In the data rows, zero lies at 4.5, halfway between 4 and 5.
Here is a table of points, one per row:
[3 3 4 4 2 5 6 5 4 3 5 4 3 4 5 4 4 5 6 4 6 4 5 6 2 2 5 3 3 7 5 4]
[6 7 0 6 5 6 3 6 4 6 5 3 5 5 2 6 5 5 2 3 5 2 3 5 5 5 5 2 3 5 3 4]
[4 6 5 7 4 3 9 5 5 4 4 4 6 5 5 6 3 6 3 6 7 7 3 3 6 6 7 2 5 5 5 5]
[4 6 6 7 6 6 3 3 5 6 5 3 6 2 5 3 5 5 6 6 5 2 5 1 4 5 3 2 4 5 4 4]
[5 7 9 5 4 8 6 4 5 3 5 7 6 5 5 6 3 5 2 5 6 5 4 4 1 6 6 3 6 4 4 4]
[9 8 3 5 2 3 4 4 4 5 3 6 4 6 1 4 4 8 6 5 4 5 5 6 4 5 5 4 4 6 6 7]
[5 2 4 2 2 6 4 3 3 6 4 4 1 4 5 4 0 5 4 3 6 5 4 4 3 3 6 7 4 4 3 4]
[3 8 6 6 3 5 2 3 7 7 2 2 8 7 5 3 5 4 4 5 4 8 4 5 4 3 2 7 4 6 3 4]
[6 7 3 5 4 2 8 3 6 6 7 8 4 8 4 4 3 3 6 5 5 4 3 4 6 3 8 5 3 5 4 5]
[5 6 5 6 6 7 5 4 1 4 5 2 6 3 4 4 9 4 4 5 4 5 1 7 5 6 5 8 2 6 5 4]
[4 3 5 5 4 5 5 3 2 0 6 5 2 4 4 5 8 7 5 5 5 3 6 6 5 5 4 3 5 3 3 2]
[4 2 6 4 4 3 4 0 5 4 7 5 5 3 4 8 4 5 3 5 5 7 5 8 5 3 4 3 5 4 5 6]
[4 4 3 3 6 3 3 4 4 4 3 6 7 0 5 5 3 2 6 3 4 2 3 4 3 7 4 4 5 4 5 5]
[3 7 5 2 6 8 3 6 4 4 6 4 7 5 3 5 4 6 8 5 3 4 9 6 6 2 4 7 5 3 3 6]
[5 5 7 5 8 3 3 4 4 7 4 4 4 3 1 2 0 4 7 7 4 4 4 4 3 6 5 4 3 3 7 3]
[5 9 3 7 7 5 5 4 9 6 5 2 6 5 7 4 5 4 5 7 4 3 3 3 3 7 3 5 9 5 7 3]
[7 5 9 0 5 2 5 5 3 5 4 3 5 2 7 3 5 2 4 3 4 2 7 4 6 4 4 1 5 4 2 5]
[5 5 4 0 6 6 5 7 4 2 4 3 4 4 4 4 5 6 5 5 4 7 2 6 4 1 4 6 4 3 5 6]
[7 5 4 3 4 6 3 4 4 4 6 1 1 6 6 4 4 3 5 5 6 6 3 4 6 8 5 5 3 4 8 3]
[4 3 7 4 7 3 3 5 3 5 3 4 1 4 3 3 3 2 3 6 4 2 7 2 1 4 5 5 3 3 3 8]
[4 5 2 3 6 5 7 2 4 3 3 7 4 6 5 5 3 5 5 7 7 4 5 5 5 8 3 5 4 5 4 4]
[6 3 5 7 4 6 4 5 5 4 4 3 7 7 3 6 3 6 6 2 6 5 5 3 4 6 6 5 6 6 3 4]
[9 5 5 5 5 4 8 4 5 5 4 3 5 3 6 4 5 6 6 4 6 1 4 3 3 3 4 5 5 6 5 4]
[3 9 2 7 1 6 5 3 8 3 4 6 1 1 4 4 3 5 6 3 6 6 5 5 4 4 4 3 5 7 3 4]
[5 2 5 6 4 6 6 8 5 4 5 4 4 6 4 6 5 4 7 4 0 4 4 6 4 6 5 4 5 4 2 4]
[5 1 2 5 1 5 3 4 6 4 5 4 6 6 4 6 6 5 4 9 4 3 5 4 6 4 6 3 4 6 4 5]
[2 3 5 5 4 1 5 5 2 5 0 5 6 3 2 1 7 6 4 5 6 4 5 4 4 7 5 5 5 5 7 6]
[6 5 6 3 1 5 3 6 7 2 4 4 4 4 3 5 6 2 5 6 4 5 3 4 7 4 1 7 3 1 5 8]
[2 2 4 2 5 2 5 5 5 4 4 3 7 2 4 4 4 5 8 6 6 5 8 2 4 5 4 2 4 5 4 5]
[7 0 7 3 3 8 5 3 6 5 5 6 4 4 2 4 5 5 2 5 4 3 5 6 4 7 4 3 5 4 5 4]
[5 3 5 6 3 5 6 5 6 4 3 5 5 5 4 4 2 4 3 3 6 4 5 3 7 6 6 6 4 4 4 6]
[4 4 7 6 8 3 5 6 9 6 4 4 4 3 4 2 7 5 6 3 5 4 6 6 3 3 6 3 3 3 5 5]
[4 5 4 2 3 5 2 3 3 2 1 5 5 5 5 4 6 3 5 3 5 5 5 5 5 4 9 3 5 4 4 4]
[4 4 3 7 4 6 4 3 3 5 5 3 6 5 3 5 5 5 7 4 2 5 0 0 3 2 3 2 4 2 4 5]
[3 3 4 5 7 6 3 4 5 3 3 5 5 3 6 4 5 5 3 2 6 6 4 6 3 2 4 7 5 2 4 8]
[5 5 2 8 5 5 4 4 3 4 6 5 6 9 7 3 3 3 6 5 5 5 5 3 6 3 2 3 4 6 8 5]
[5 4 5 4 5 2 5 8 4 6 7 5 6 3 4 4 5 3 4 4 4 3 5 3 3 4 7 4 5 3 4 7]
[0 5 3 4 3 6 5 7 1 5 7 4 5 6 4 4 4 4 3 6 7 3 4 5 4 4 4 3 6 7 7 4]
[3 2 3 1 4 6 2 7 6 6 3 6 4 6 6 3 2 6 2 4 3 5 5 6 4 5 4 0 4 4 6 6]
[6 3 3 6 5 2 4 4 5 3 4 6 5 5 5 4 2 3 4 9 3 5 4 6 3 3 6 7 5 4 4 4]
[5 2 4 3 7 3 5 6 5 5 2 3 3 5 5 4 5 5 2 4 3 2 1 7 6 2 4 7 6 6 1 4]
[3 3 4 4 7 7 6 5 2 4 1 5 4 5 4 6 4 1 7 4 2 5 5 6 5 4 4 6 5 4 4 5]
[4 3 5 2 4 3 8 5 7 8 4 3 0 3 3 3 7 4 5 5 4 4 5 4 3 5 6 4 5 3 5 4]
[4 5 6 7 3 4 3 7 1 4 4 5 4 4 5 7 2 6 4 6 6 4 5 6 6 5 4 4 7 4 2 5]
[4 4 4 4 3 7 6 3 3 6 7 6 2 6 6 4 4 5 2 2 3 3 8 3 4 6 6 5 5 3 4 6]
[2 7 4 7 5 5 5 3 1 6 6 2 6 4 4 5 5 5 6 5 2 8 2 7 7 4 4 5 8 6 4 4]
[3 6 5 3 4 5 4 3 5 7 3 5 5 5 4 9 5 3 4 4 4 4 3 5 5 2 4 6 4 7 8 4]
[4 4 3 4 2 3 4 5 4 4 3 2 5 6 6 5 3 7 2 4 5 2 7 8 5 5 5 5 2 0 5 3]
[1 6 8 6 4 4 5 5 5 2 5 5 3 5 4 4 6 4 4 2 1 5 4 5 5 4 3 6 2 5 8 6]
[3 4 4 5 2 3 4 6 3 4 4 3 5 6 6 5 6 3 4 4 4 7 4 4 5 2 4 8 9 2 5 4]
[9 2 3 6 4 6 5 5 4 6 3 8 4 3 3 4 4 9 2 3 3 5 6 4 5 4 7 7 5 5 8 6]
[4 4 5 5 5 3 4 5 5 6 7 4 7 1 9 6 6 6 7 8 4 4 5 3 2 7 5 7 3 4 6 4]
[4 5 4 5 5 4 3 5 4 5 5 7 3 5 4 3 5 5 5 5 7 5 5 2 9 1 3 5 5 5 6 0]
[5 5 3 5 3 7 8 5 5 8 6 7 8 5 6 5 5 2 4 4 7 9 4 4 6 4 5 4 4 2 3 2]
[5 5 6 1 3 4 4 4 2 4 4 8 4 6 4 5 6 6 5 4 3 4 1 5 1 2 2 6 6 3 4 4]
[4 2 5 4 5 3 5 0 5 2 6 5 7 6 2 1 3 5 2 2 4 2 5 5 5 4 6 6 5 5 3 2]
[7 2 5 2 7 2 4 7 4 4 6 3 3 2 2 5 6 1 1 3 5 6 9 3 0 4 3 5 5 4 3 3]
[3 9 5 7 5 3 4 5 5 5 5 4 7 5 6 5 7 4 3 7 1 7 4 4 5 5 2 4 0 6 3 4]
[3 8 1 4 5 3 3 2 6 8 6 5 5 2 6 4 5 3 4 4 4 4 5 1 5 8 2 3 6 5 4 5]
[6 2 7 1 7 4 3 4 3 6 5 5 4 6 6 3 7 4 6 4 6 2 5 6 3 7 5 5 4 8 2 6]
[4 5 4 5 3 6 4 5 7 0 6 6 6 3 6 3 3 3 1 4 5 4 5 3 6 6 5 5 4 8 5 4]
[4 4 4 6 6 5 4 5 6 2 5 4 1 6 5 6 3 6 5 5 4 6 7 3 6 4 6 5 2 6 4 3]
[6 5 3 9 4 5 2 6 5 5 5 7 3 6 5 6 6 2 7 4 8 3 5 8 5 4 3 3 3 3 4 3]
[6 5 2 4 7 3 3 5 4 5 5 6 4 3 8 6 4 6 4 3 3 8 4 5 6 5 4 3 5 6 5 3]
[7 3 4 5 4 5 6 2 3 1 2 4 4 7 4 4 4 3 4 4 5 6 6 3 5 5 2 3 5 6 4 7]
[4 4 6 7 5 2 3 5 5 8 6 2 3 2 5 2 5 4 6 4 7 5 4 6 5 5 4 2 5 6 5 7]
[5 5 4 4 5 4 2 4 5 4 6 6 2 6 5 5 5 6 3 5 6 7 1 2 6 6 6 4 5 5 2 5]
[3 4 5 3 5 2 5 5 5 2 6 3 5 7 4 5 5 6 6 0 4 5 2 5 3 8 3 6 4 3 4 5]
These points spread out most along one direction. Take the direction at right angles to it along which they spread out most. Then take the direction at right angles to both along which they spread out most. Go by this last direction. How many in every 100 of the points above lie lower along it than each point below? Answers are rounded to whole numbers. More than half of the points above lie lower than the first one.
[5 3 5 6 3 5 6 5 6 4 3 5 5 5 4 4 2 4 3 3 6 4 5 3 7 6 6 6 4 4 4 6] -> 90
[2 3 5 5 4 1 5 5 2 5 0 5 6 3 2 1 7 6 4 5 6 4 5 4 4 7 5 5 5 5 7 6] -> 32
[9 2 3 6 4 6 5 5 4 6 3 8 4 3 3 4 4 9 2 3 3 5 6 4 5 4 7 7 5 5 8 6] -> 91
[5 5 4 0 6 6 5 7 4 2 4 3 4 4 4 4 5 6 5 5 4 7 2 6 4 1 4 6 4 3 5 6] -> 0
[4 4 5 5 5 3 4 5 5 6 7 4 7 1 9 6 6 6 7 8 4 4 5 3 2 7 5 7 3 4 6 4] -> 25
[4 4 6 7 5 2 3 5 5 8 6 2 3 2 5 2 5 4 6 4 7 5 4 6 5 5 4 2 5 6 5 7] -> 51
[5 5 7 5 8 3 3 4 4 7 4 4 4 3 1 2 0 4 7 7 4 4 4 4 3 6 5 4 3 3 7 3] -> 54
[4 4 7 6 8 3 5 6 9 6 4 4 4 3 4 2 7 5 6 3 5 4 6 6 3 3 6 3 3 3 5 5] -> 28
[5 5 3 5 3 7 8 5 5 8 6 7 8 5 6 5 5 2 4 4 7 9 4 4 6 4 5 4 4 2 3 2] -> 62
[7 3 4 5 4 5 6 2 3 1 2 4 4 7 4 4 4 3 4 4 5 6 6 3 5 5 2 3 5 6 4 7] -> 66
[3 3 4 4 7 7 6 5 2 4 1 5 4 5 4 6 4 1 7 4 2 5 5 6 5 4 4 6 5 4 4 5] -> 10
